[[ 22.6  25.1  27.9 -20.5  13.0  -8.0  -8.6  18.1  32.1  -8.3  -0.7  15.5
    8.2  49.8]
 [ -1.6  16.8 -16.8 -21.5  44.1 -18.7   5.2  41.3  16.6 -22.0  17.6  28.3
  -36.2  33.2]
 [  4.6 -18.8 -13.8 -19.2  -5.8 -21.4   2.8  -9.7 -15.2   4.6  -3.3 -13.0
   43.6  18.4]
 [-21.1  11.5 -11.3 -42.7  -3.6   1.8   6.5   7.8 -20.1   2.9 -11.8 -16.2
   33.1  27.5]]
->
[[-21.1  11.5 -11.3 -42.7  -3.6   1.8   6.5   7.8 -20.1   2.9 -11.8 -16.2
   33.1  27.5]
 [ 22.6  25.1  27.9 -20.5  13.0  -8.0  -8.6  18.1  32.1  -8.3  -0.7  15.5
    8.2  49.8]
 [ -1.6  16.8 -16.8 -21.5  44.1 -18.7   5.2  41.3  16.6 -22.0  17.6  28.3
  -36.2  33.2]
 [  4.6 -18.8 -13.8 -19.2  -5.8 -21.4   2.8  -9.7 -15.2   4.6  -3.3 -13.0
   43.6  18.4]]

[[  9.7   4.8 -13.9 -18.6  -1.5   6.9  11.7 -15.3  20.2  -7.7]
 [-12.2   1.7 -26.5   8.9   9.5   6.3   2.7  -9.3   8.4  -2.1]
 [  0.5 -18.4  -2.8 -12.1 -12.6 -20.6 -32.7  -5.0   8.7   3.2]
 [  9.4  -9.6   2.2  -5.1 -14.7   1.5  -6.8  14.7   0.4  11.2]
 [ -0.7  -7.3  -9.9   3.6 -10.1   3.3  -7.7   7.8  -6.1   4.3]
 [  1.3  11.4   4.9   0.4   9.3  24.3  34.2   0.7  -5.4 -13.7]
 [  4.7  -0.3 -19.1  -7.2  -7.5   0.3   1.1   8.1   4.5   9.5]
 [ 25.1   0.3  -1.7 -37.7  -5.8   6.9   6.9 -35.6  45.2 -19.8]]
->
[[ 25.1   0.3  -1.7 -37.7  -5.8   6.9   6.9 -35.6  45.2 -19.8]
 [  9.7   4.8 -13.9 -18.6  -1.5   6.9  11.7 -15.3  20.2  -7.7]
 [-12.2   1.7 -26.5   8.9   9.5   6.3   2.7  -9.3   8.4  -2.1]
 [  0.5 -18.4  -2.8 -12.1 -12.6 -20.6 -32.7  -5.0   8.7   3.2]
 [  9.4  -9.6   2.2  -5.1 -14.7   1.5  -6.8  14.7   0.4  11.2]
 [ -0.7  -7.3  -9.9   3.6 -10.1   3.3  -7.7   7.8  -6.1   4.3]
 [  1.3  11.4   4.9   0.4   9.3  24.3  34.2   0.7  -5.4 -13.7]
 [  4.7  -0.3 -19.1  -7.2  -7.5   0.3   1.1   8.1   4.5   9.5]]

[[-8.2 18.6]
 [-4.1 47.5]
 [-1.6 46.4]]
->
[[-1.6 46.4]
 [-8.2 18.6]
 [-4.1 47.5]]

[[  1.0  29.5 -44.1  26.2]
 [  3.7  20.5 -24.0  -1.7]]
->
[[  3.7  20.5 -24.0  -1.7]
 [  1.0  29.5 -44.1  26.2]]

[[ 22.9  28.6 -50.8  34.3  -8.3 -11.2 -18.7]
 [-21.1  45.7  23.4 -12.2 -22.0  21.2 -44.0]
 [ 21.3  21.2 -45.0  37.0 -14.4 -17.5  -9.5]
 [  4.4 -44.0  15.1 -26.7 -21.8 -47.0  38.1]
 [-42.3 -16.8  23.0  22.3  43.6   6.1  38.3]
 [-43.9 -11.5  17.8  31.8  52.0  13.2  34.3]
 [-21.1  37.9  25.9 -16.8 -19.5  21.9 -38.4]
 [ 32.3 -16.2   1.1 -31.7  18.9  35.7 -21.8]
 [ 31.5 -21.6   5.4 -36.0  17.0  32.2 -17.3]
 [-28.0  34.3  27.2 -13.9 -16.5  17.6 -32.8]]
->
[[-28.0  34.3  27.2 -13.9 -16.5  17.6 -32.8]
 [ 22.9  28.6 -50.8  34.3  -8.3 -11.2 -18.7]
 [-21.1  45.7  23.4 -12.2 -22.0  21.2 -44.0]
 [ 21.3  21.2 -45.0  37.0 -14.4 -17.5  -9.5]
 [  4.4 -44.0  15.1 -26.7 -21.8 -47.0  38.1]
 [-42.3 -16.8  23.0  22.3  43.6   6.1  38.3]
 [-43.9 -11.5  17.8  31.8  52.0  13.2  34.3]
 [-21.1  37.9  25.9 -16.8 -19.5  21.9 -38.4]
 [ 32.3 -16.2   1.1 -31.7  18.9  35.7 -21.8]
 [ 31.5 -21.6   5.4 -36.0  17.0  32.2 -17.3]]

[[-32.7  43.9]
 [-35.9  27.5]
 [-35.0  28.6]
 [ 14.0 -16.7]
 [-36.6  34.1]
 [ 13.7 -22.3]
 [ 25.3  33.4]
 [ 14.2  44.6]
 [ 24.1 -26.4]
 [  8.2 -26.9]
 [ 16.2 -32.1]
 [ 29.0 -20.2]]
->
[[ 29.0 -20.2]
 [-32.7  43.9]
 [-35.9  27.5]
 [-35.0  28.6]
 [ 14.0 -16.7]
 [-36.6  34.1]
 [ 13.7 -22.3]
 [ 25.3  33.4]
 [ 14.2  44.6]
 [ 24.1 -26.4]
 [  8.2 -26.9]
 [ 16.2 -32.1]]
---
[[-29.8 -19.2 -26.0  44.3 -39.0 -51.1 -12.7  49.3  55.1]
 [ 27.5   8.8  18.4 -44.8 -24.6 -17.3   5.4  32.5  27.0]]
->
[[ 27.5   8.8  18.4 -44.8 -24.6 -17.3   5.4  32.5  27.0]
 [-29.8 -19.2 -26.0  44.3 -39.0 -51.1 -12.7  49.3  55.1]]

[[ 39.9  35.6 -14.9  -1.3 -31.4  17.3]
 [ 14.3   6.2  21.8 -50.7  49.0  15.5]
 [ 25.3  29.5  18.8 -49.2  35.7 -12.8]]
->
[[ 39.9  35.6 -14.9  -1.3 -31.4  17.3]
 [ 25.3  29.5  18.8 -49.2  35.7 -12.8]
 [ 14.3   6.2  21.8 -50.7  49.0  15.5]]

[[40.7 29.8]
 [38.2 29.1]
 [47.0 30.8]]
->
[[47.0 30.8]
 [40.7 29.8]
 [38.2 29.1]]

[[ -6.2   2.2   5.5 -11.1  -8.3 -15.3 -14.1  -5.7   5.5  35.5  16.7  19.0
   19.0   2.4  10.3 -15.0]
 [ 32.3  27.8  15.4   3.0   6.8 -48.9   5.6   8.1  20.5 -14.7  -5.6 -15.6
  -13.4   6.6 -18.2   0.0]]
->
[[ 32.3  27.8  15.4   3.0   6.8 -48.9   5.6   8.1  20.5 -14.7  -5.6 -15.6
  -13.4   6.6 -18.2   0.0]
 [ -6.2   2.2   5.5 -11.1  -8.3 -15.3 -14.1  -5.7   5.5  35.5  16.7  19.0
   19.0   2.4  10.3 -15.0]]

[[-36.7 -15.1 -19.6  24.6  -6.3  17.6 -31.7  -1.8 -20.3  24.0 -39.6  -8.6
   26.5 -15.2]
 [  3.5   0.9  -4.5 -10.1  -3.8  -3.5   8.2  10.8 -13.5  -3.5   8.2   2.6
   -7.0  -3.6]
 [-14.8  -6.3 -15.2   2.0  -8.1   6.3  -9.8   8.4 -24.6   8.5 -13.9  -2.6
    6.4 -10.9]
 [ 21.9  11.3  22.2  -4.2  11.9  -9.1  14.1 -11.6  33.2 -11.3  19.3   4.0
   -9.1  15.8]
 [ 27.5  12.0  10.8 -18.5   2.4  -9.4  26.6   9.3   5.4 -13.9  32.5   8.1
  -17.1   9.0]]
->
[[ 27.5  12.0  10.8 -18.5   2.4  -9.4  26.6   9.3   5.4 -13.9  32.5   8.1
  -17.1   9.0]
 [ 21.9  11.3  22.2  -4.2  11.9  -9.1  14.1 -11.6  33.2 -11.3  19.3   4.0
   -9.1  15.8]
 [  3.5   0.9  -4.5 -10.1  -3.8  -3.5   8.2  10.8 -13.5  -3.5   8.2   2.6
   -7.0  -3.6]
 [-14.8  -6.3 -15.2   2.0  -8.1   6.3  -9.8   8.4 -24.6   8.5 -13.9  -2.6
    6.4 -10.9]
 [-36.7 -15.1 -19.6  24.6  -6.3  17.6 -31.7  -1.8 -20.3  24.0 -39.6  -8.6
   26.5 -15.2]]

[[  9.6 -34.1  48.6 -53.4   7.4  39.2   1.2 -42.8 -47.6   9.8]
 [ 27.3  -7.5  -5.0 -35.9  40.0  23.6   0.1   6.1 -32.5   8.5]]
->
[[ 27.3  -7.5  -5.0 -35.9  40.0  23.6   0.1   6.1 -32.5   8.5]
 [  9.6 -34.1  48.6 -53.4   7.4  39.2   1.2 -42.8 -47.6   9.8]]
